In the rows, 128 means zero.
Each run below is a few steps of one of 8 hidden systems, one row a step.
K_968, path 1, 10 rows:
[[177 143 157 116 112 105 171  98 135 154 105  90 147 149 163 156 134 146]
 [ 96 135 137 111 111 111 136 105 133 100  69 122  83  95 131  93 161 142]
 [ 99 139 133 126 197  98 159 142 109 120 178 143 122 105 105 119 146 143]
 [122 103  83 133 102 164 115 153 107 144 156 183 152 137  97 109 140 132]
 [129 117 143 152 129 143  80 163 143 143 128 115 146 156 111 189  98  93]
 [169 138 124 138 107 123 119  79 158 123 113 116 152 140 184 125 105  99]
 [136 159 153 114 121 130 158 130 125 103  97  73  82 117 141 111 109 157]
 [112 114 140 102 152  95 175 100 116 146 131 146 125 111 116 120 173 171]
 [ 78 113 103 124 131 134 102 160 111 101 142 162 128 104  88 112 153 125]
 [142 129 117 156 146 130 112 160 116 146 182 150 161 150 113 161 113  91]]
K_716, path 2:
[[141  91 118  94  84 133 128 117 110 155 149 151 115 128 151 143 122  81]
 [123 102 124 177 131 126 138 105 164 122 117 125 148 166 130 121  97 156]
 [164 179 138 112 125 126  99 113 126 114 123 111 156 106 118 143 148 155]
 [104 124 146 118 127 121 159 165 119  96 141  96  97 128 139 144 126 100]
 [119 118 110 114 159 124 154 126 115 176 105 144 132 123 138  93 125 151]
 [121 120 122 148 104 128  90 117 119 113 147 160 102 118  83 126 129 129]
 [126 130 133 146 150 153 117 151 156 138 140 135 174 151 141 155 133  97]
 [158 117 119 103  80 114 132  99 121 122 113 111 138 127 159 132 117 127]
 [124 144 150 165 146 112 151 130 141 105 122 100 110 143 114 127 115 155]
 [125 159 131  88 148 146 127 139 116 134 127 133 131  95 126 118 158 140]]
K_360, path 3:
[[ 80  94  96 170 125 166  75 130 155 100 155 188 134 131  96 104 120 105]
 [182 167 140 164 112 147  71 145 135 140 134 104 136 151 128 173  75  84]
 [156 108 143  93  61 168 175 101 150 121 109  99 116 148 183 122 125 132]
 [110 171 158 102 158 121 146 149 127 114  71  79 123 101 118 118 158 185]
 [113 131 114 105 156  65 153 103  97 125 163 169 127  88 132 116 182 104]
 [ 83  81  91 143 164 122 116 182 102 148 158 151 140 139  97 125  88 113]
 [165 113 127 176  97 133  85  93 150 136 155 149 158 163  97 160  97 143]
 [130 142 138 153  80 189 112 134 172 101  89 113 106 150 154 118 123  95]
 [173 187 160  94 142 130 149 124 124 151  94  78 124 114 166 134 127 139]
 [ 95 105 133  72 139 108 188 112 110 107 145 128 103  93 142 103 160 154]]
K_968, path 4, 10 rows:
[[ 66  72  85  73 133 143 114 181 108  63 202 138 173  99 119 134 122 111]
 [186 138  86 155  77  82 110 178  65 145 167 133 177 165 105 185 120  83]
 [142 154 141 206  84 150 126 138 174 139  50 124 124 186 156 135 152  72]
 [146 193 165 131 207 138 107  83 167 149  81  96 104  96 163  96  90 145]
 [115  82 139  86 127 146 182  71 128 115 171 135  74 104 128  84  96 202]
 [ 87  90 124  61 125 121 137 175  98 106 151 116 179 111  87 168 170 176]
 [131 121  94 149  90  71  91 139  89 124 154 176 142 127 104 165 167  49]
 [135 172 109 204 138 153 131 185 147 121 112 123 140 176 156 113 116  60]
 [181 167 146 149 149 159 109  91 148 193  87 119 120 138 135 110  78 168]
 [ 98  80 176  94 122 160 142  71 178 104 121 108  87 116 137 125 106 175]]
K_15, path 5 (10 x 18):
[[114  52 127 106 184 111 124  73 131 230 161 203 126 122 136 139 107 101]
 [105 107  98 170  89 155  53 120 158  42 129 121 158 134  78 114  81 182]
 [232 210 158 135 108 122 124 121 112 155 152 101 146 143 151 182 127  97]
 [ 99  82  92 109  71 132 197 129 137 111  70 124 126 147 192  78 158 110]
 [ 96 155 166 124 232  90 150 156 120 141 111  80 110 106 107 130 101 178]
 [111 125 116 123 118 130 123 100 112 104 206 211 104  94  99 109 185 104]
 [116  98 135 113 108 181  66 193 132 152 105 111 159 149  93 189 104 123]
 [177 118 107 168 120  79 115  54 138 156 126 147 133 145 163 117  74  99]
 [129 173 122 159 100 164 153 156 153  58  93  89 149 147 134  93 151 171]
 [152 157 177  71 161 119 179 117 107 180 134 110  88 104 157 145 149 121]]
K_182, path 6 (10 x 18):
[[163 100 104 104  36  94 164 104  74 113 179 161 133 133  94 143 180 156]
 [ 55 106 170 151 166 116 102 165 169 141  59 115 117 141 113 174 158  85]
 [181 182  80 148 153 113  93  89 113 143 135 151 143 104 163  73  79 103]
 [125 106 163 144  97 187 184 149 131 114 180 122  83 164  89 137 121 179]
 [116 109 128  75 138 124 102 104 157 152  77 132 208 111 150 151 174 143]
 [132 139 134 133 113  75 120 115 102  82 147  97  55 101 142 128  76  78]
 [117 154 104 155 163 170 161 208 126 133 135 128 180 159 120 114 146 141]
 [145 100 113 118  74  98 112  68 105 158 117 180 109 115  98 123 158 149]
 [ 92 121 185 154 189 139 122 136 177 124 128  99 104 140 131 163  96 106]
 [167 156  76 108 109 155 104 113 123 110 135 135 183 112 162  83 108 138]]
K_342, path 7, 10 rows:
[[147 109 107 110 100  83 131 145  68 162 133 137 158 134  72 162 149 174]
 [ 83  87 137 170 144 123 127 119 185  97 143 152 175 162 126 158 161 106]
 [160 168  91 162 129 164  80 140 136 149  98 136 151 139 154  97  91  89]
 [153 109 167 119  94 131 176 100 130 141 134  97  58 144 154 139  90 127]
 [ 96 148 151  82 161 154 113 128 140 110  97 107 127  82 111 112 148 189]
 [150 149 109 126 124  55 118 125  79  99 180 134 145 103 111 150 140 112]
 [ 78  86 103 137 135 147 173 178 132 128 139 155 153 157 135 117 161 103]
 [157 132 112 175 111 125  88 120 132 180  77 145 149 158 103 129 111 146]
 [127 117 178 145 136 149 125  91 177 110 155 116  88 138 150 154  95  96]
 [144 168 120  70 138 174 114 139 115 134 113 110 133  87 151  96 117 146]]
K_182, path 8:
[[148 189 162 158 143 123 127 208  96 110 134  66 113 143  68 172 112 159]
 [135 130  94 143 107 127 150  95 148 134 137 198 181 140 161 104 216  91]
 [104 110 162 117 128 147  99 129 120 168  80 119  27 109  96 122  80 133]
 [146 138 121 133 199 115 161 107 153 127 178 118 208 140 168 127 104 152]
 [119 117 115 112  41 153  94 128 113  63 124 128 101 108  92 119 137 151]
 [128 130 156 113 169 107 143 171 121 181 130 115 153 143 144 195 146  73]
 [123 129  77 174 100 103 130 101 131  98  87 143 119 134 147  55 111 126]
 [145 167 176 125 164 159 131 155 115 160 160 125 100 123  73 157 137 169]
 [103  77 107 113 119 134 135  80 167 113 140 163 170 130 173 112 148 108]
 [133 136 141 109 119 126  88 157 103 127 104  80  91 109 104 148  69 138]]
K_360, path 9:
[[148 134 139  92 141 125 140  79 133 159 102 128 144 110 130 113 139 197]
 [ 79 132 138 136 153 110 134 136 129  73 151 135  90 100 115 113 147 109]
 [147 138  94 120 148 122 108 164  98 157 157 144 185 129 125 145 123 106]
 [122  68 132 138  83 124 120 103 132 136 127 136  95 148 111 146  92 132]
 [133 162 135 171 134 152 127 142 169 101 103 106 167 156 137 128 141 140]
 [154 159 129 101 111 134 120 100 112 150 105 138  88  96 147 104 136 114]
 [103 117 154 111 169 124 179 156 125 119 159 102 116 128 139 141 122 127]
 [126 115  98 104 129 118 101 115 115 125 137 150 179 107 107 122 139 165]
 [107 114 132 169 109 100 109 143 122 108 132 135  94 139  99 149 124  89]
 [154 133 111 149 128 149 135 136 142 159 118 133 178 163 156 126 122 117]]
K_716, path 10 (10 x 18):
[[164 146 155 164 113 128  75 112 147  98 159  99 129 141 109 181  77 119]
 [142 149 136  98 141 133 190 142 138 101 147  90 184 136 176 137 158 140]
 [112 118 123  97 108  97 138 143  87 126  72  89  82 107 112 112 107 164]
 [ 92 142 136 164 192 105 141 133 122 140 152 174 101 116  96 108 160 121]
 [126 120  95 108 100 192  80 151 123 146 132 171 140 118 129 111 128  93]
 [147  79 143 157 105 107 128 100 148 151 150 132 136 171 133 181  94 105]
 [149 158 119 139 120 132 133  98 164  86 105 104 188 135 159 109 140 167]
 [147 170 160 108 120 109 127 155  97 110 117  69  85 109 112 158 115 135]
 [ 84 116 134 112 175 126 194 145 124 132 145 144 108 117 140  98 162 129]
 [112 105  95 115 122 147  76 134 103 163 107 165 113 106  96  98 101 137]]
K_15, path 11 (10 x 18):
[[141 170 139 146 177 157 153 114 159 146 127 142 159 133 137  98 151 167]
 [125 116 157  74  99 165 139 108 128 108 146 117  78  99 129 128 129 148]
 [118  89 128 113 146  88 148 143 120 127 168 118 180 145 128 180 125 126]
 [130 136  78 124 107  92  86 134  88 118 105 139 134 101 112 103 119 121]
 [125 156 146 187 129 132 127 165 137 126 121 124 102 159 115 145 130  84]
 [131 130 125 122 140 169 132 100 156 173  99 162 146 130 145  98 150 145]
 [118 113 162 114 129 150 128 106 152  92 142  92  97 119 131 136  85 154]
 [154 130 116 110 130 103 155 123 108 122 180 131 181 131 133 148 149 143]
 [115 119 105 106  86 107 112 155  90 114  94 112 110 112 118 126 127 117]
 [114 137 133 178 171  97 134 148 133 148 126 137 129 149 125 141 127  91]]
K_292, path 12:
[[105  73  55 121  87  76  90  92  93 146  89 188 133 108 113  80 130 127]
 [105 108 131 182 201 113 112 181 137 137 180 116 154 162 113 176  60  88]
 [184 146 123 131  97 201 106  65 189 129 125 141 183 145 175 109 116 147]
 [120 127 200 107  88 122 112 133 137 107  92  69  52 119 116 193 119 104]
 [115 163 124  99 165 116 229 139 121 112 124 116 142 117 179  80 194 144]
 [126 124  83 119  92 104  92 146  58 112 131 139 102  95  56  99 104 182]
 [112 112 131 174 186 126 143 152 131 193 178 195 144 161 102 153 152  88]
 [127  89  87 120 106 143  51  82 171 120  91 139 190 124 167 116  83 112]
 [161 153 190 150 128 125 133 146 148 103 156  59 105 155 142 201  83  96]
 [137 168 139 100 101 188 181 113 155 110  86 122 119 121 168  72 186 163]]
K_292, path 13:
[[ 87 102 137 104 132 119  94  93 144 138 112 173 107  93 134 130 167  85]
 [124 105 101 101 142  94 143 157 106 109 157  95 163 127 166 143  85  96]
 [165 156 120 159  96 170 135 152 130 119 135 118 158 163 108 129 128 169]
 [126 147 157 146 122 125 100 106 143 154  81 147  88 122 109 135 158 114]
 [ 95 101 122 114 157  94 158 113 131 113 134 122 113 114 166 107 110 104]
 [140 130 116 109 132 153 131 150 110 114 164 112 152 124 111 126  98 173]
 [142 134 144 138 103 140 116 124 128 151 134 158 133 139  97 159 171 129]
 [103 118 115 131 129 107 112 131 138 120  93 133 134 123 153 123 137  81]
 [145 138 117 139 139 114 142 137 121 114 141  97 132 137 144 119  78 132]
 [135 135 147 139 119 169 135 120 143 135 133 137 114 138 105 122 135 164]]
K_153, path 14:
[[149  89  58 130 105 155 108 111 115 167 159 191 164 141 147  88  93 102]
 [157 133 155 184  98 163  97 138 168 109 117  85 145 181 106 172  79 155]
 [135 165 151 112 138 113 129 109 169 109  95 111 171 119 187 151 192  79]
 [130 138 140  66 103 117 135 146  78 132  94  84  57  85 133 120 107 131]
 [ 97  96 133 116 184 108 205 145 110 155 169 140 139 137 108 124 147 180]
 [104 118  84 161 105 135  82 104 129  99 128 188 133 113  81  77 141 159]
 [144 133 138 182 141 136  83 146 139 130 182 140 129 153 112 175  85  64]
 [159 122 106 122  88 151 138 116 156 142  84 112 175 159 202 120 120  95]
 [151 177 184 110 126 128 130 134 132 117  82  57 103 116 119 160 127 172]
 [ 88 113 145  74 162 101 182 116 118 126 147 145 114  91 146 122 194 121]]
K_342, path 15, 10 rows:
[[148  87 107  94  91 175 173 125 121 154 125 110 115 148 174  95  66 146]
 [143 158 173 127 111 130 135 113 143 101  90  79 120 127  96 144 144 213]
 [101 159 131 121 143  83 101 121 124  67 139 132 117  80 132 129 167  81]
 [112 115  82 122 158 105 161 182  76 161 149 148 138 131 135 106 119  97]
 [130  85 130 160 107 142 145 114 137 172 127 166 134 170  87 135 138 172]
 [128 138 157 149 131 167  60 117 181 114 119 123 145 134 119 165 110 111]
 [166 155 128  94 126 134 132 110 128 126 135 104 131 112 195 120 100  88]
 [119 116 120 100 109 121 178 134 105 100 119  94 107 121 133  97 116 179]
 [112 158 140 149 140  95 129 144 114 109 115 133 127 119  77 138 182 157]
 [ 99 109 111 146 147 103 104 138 120 137 149 171 132 124 122 139 143  65]]
K_153, path 16, 10 rows:
[[111 115 100 144 119 101  79 144 114 121  86 126 157 128  81 128 118 167]
 [132 143 134 179 148  86 145 114 139  92 170 128 121 141 142 135 120  86]
 [146 154 106 125 108 179 128 152 123 157  95 140 123 132 154  91 131 104]
 [153 120 175 117 130 125 130 100 138 163 125 108 115 137 111 174 113 166]
 [ 79 108 128  99 149 139 137 120 159  88 124 128 147 107 152 114 155 127]
 [144 150 105 110 120 107 100 157  74 119 148 122 129 102  97 132 112 134]
 [114  90 121 165 116 109 177 136 129 129 147 142 125 171 128 133 136 111]
 [132 161 112 158 143 144  89 124 146 143  78 141 141 126 124  96 123 136]
 [157 138 167 122 125 134 131  95 142 126 172 120  99 125 142 159 110 109]
 [105 109 120  85 122 170 137 156 137 133 103 120 157 126 152 124 146 128]]

Which system made each of these runs?
path 17, 2 rows:
[[102 112 155 128 122 139 115 133 162 124  98 123 157 143 107 168 169 147]
 [114 135 117 111 143  75  99 116 116 101 118 116 127  91 144 129 119  96]]
 => K_153
path 18:
[[142 138 117 131 124 149 158 143 112 106 170 128 151 137  97 114 132 193]
 [122 133 131 142  79 126 105 143 131 105 110 138 139 137 105 160 181 104]]
 => K_342
path 19:
[[103 136 188  76 153 107 109 143 123 149 104 100  80  88 135 187 149  69]
 [ 83  74  70 148 172 130 127 137 139 130 174 187 175 138 144  94 106  90]]
 => K_15
path 20, 2 rows:
[[ 68 133 145 144 200 123 143 213 125 130 129 106  99 131 140 145 112  49]
 [187 129  80 115 108 130 152  71 124 144 125 132 185 134 164  75  96 194]]
 => K_292
path 21 (2 x 18):
[[ 86 127 107 175 174 205  68 211 168 155 103 154 200 165  97 136 123 115]
 [208 148 145 153 101  76  83  24 159 149 104 121 141 136 174 156  89  98]]
 => K_292
path 22:
[[192 178 157 164  99 188 124  99 160 194 109 173 131 163 131 138 179 115]
 [ 97 122 174  83 169 174 133 105 175 131  96  90  71  98 187 110  84 106]]
 => K_360
path 23, 2 rows:
[[157 105 168  56 105 147 131 132  87 174 155 111 117 113  72 186 123 210]
 [101 107 131  99 130 106 107 100 166  64 152 129 219 114 136 169 186 136]]
 => K_342
path 24, 2 rows:
[[138 101 153  97 156 113 128 135 102 252  88 142 128 135 100 172 133 149]
 [ 65  70 107 163 114 113  82  85 182  63 109 147 137 129 134 110 112 107]]
 => K_968
path 25:
[[123 125  84  82  81 121  80 115  80 128 114 168  79  68 132  85 131  80]
 [122 114 160 158 166  95 185 191 116 141 166  83 136 177 118 192 103 117]]
 => K_360
path 26, 2 rows:
[[126 153 127  98 131 109  62 152 109 113 119 114 154  93 113 166 137 101]
 [156 133 104 163  97 114 177 136 118 124 151 137 134 165 162 120 137  82]]
 => K_292
path 27 (2 x 18):
[[134 143  88 137 147 132 136 160 105 110 154 125 168 129 114  98 105 168]
 [140 131 138 158  73 127 147 131 125 122 133 146 112 155 108 149 176 114]]
 => K_342
path 28, 2 rows:
[[ 90 127  94  88 150 111 115 162  97 107 127 129 133  86 137 103 127 104]
 [144 116 111 147 133  88 176 141  92 160 153 145 147 156 108 135 140 148]]
 => K_342
path 29, 2 rows:
[[162  96 103 137  58 114  60 114 113 100 137 110 164 138  84 166  67 170]
 [126 165 172 140 149 148 177 138 185  87 134  96 156 152 183 155 182  88]]
 => K_342
path 30:
[[105  88 143 150  40 131  73  91 156 122  49 146  69 134 106 142 144 100]
 [122 163 171 117 240 111 115 140 149 154 124  75 131 108 163 154  71 105]]
 => K_342
path 31:
[[ 94 146 131  99  97  79 156  99 111  46 104 117  75  74 129  87 187 141]
 [ 95 158 135 153 213 157 117 203 112 180 115 129  81 124 102 106  86 106]]
 => K_716
path 32:
[[ 89 136 159 136 145 168 144 213 153 120 107 102 160 159 118 177 180 109]
 [168 148  97 134 141  89  69  72 113 178 112 169 136 101 146 113 106  87]]
 => K_968
path 33:
[[127 110 154 112 126  64 165  88 139 107 140 113 137 125 159 167 163 106]
 [ 92 143 102 108 137 143 132 179  99 115  88 115  99 101 126  76 120 133]]
 => K_153
path 34:
[[121 150 124 172  62 184 117 146 153 117  69 154 100 152 120 100 178 104]
 [132 131 185 115 190 163 146 107 180 185 100  99 128 141 167 147 101 136]]
 => K_15
path 35 (2 x 18):
[[ 98 162 162 157 124 178 136 128 151  38 205 151  78 110  80 113 172 147]
 [107 101 130  55 180 178 101 194 124 196 113 106 177 119 147 166  97 112]]
 => K_716
path 36, 2 rows:
[[ 88  78 114 154 116 152 127 139 135 118 178 187 122 146  94 127 145 110]
 [143 134 115 102 157 136  75 134 136 171 103 125 187 118 155 151 107 100]]
 => K_292
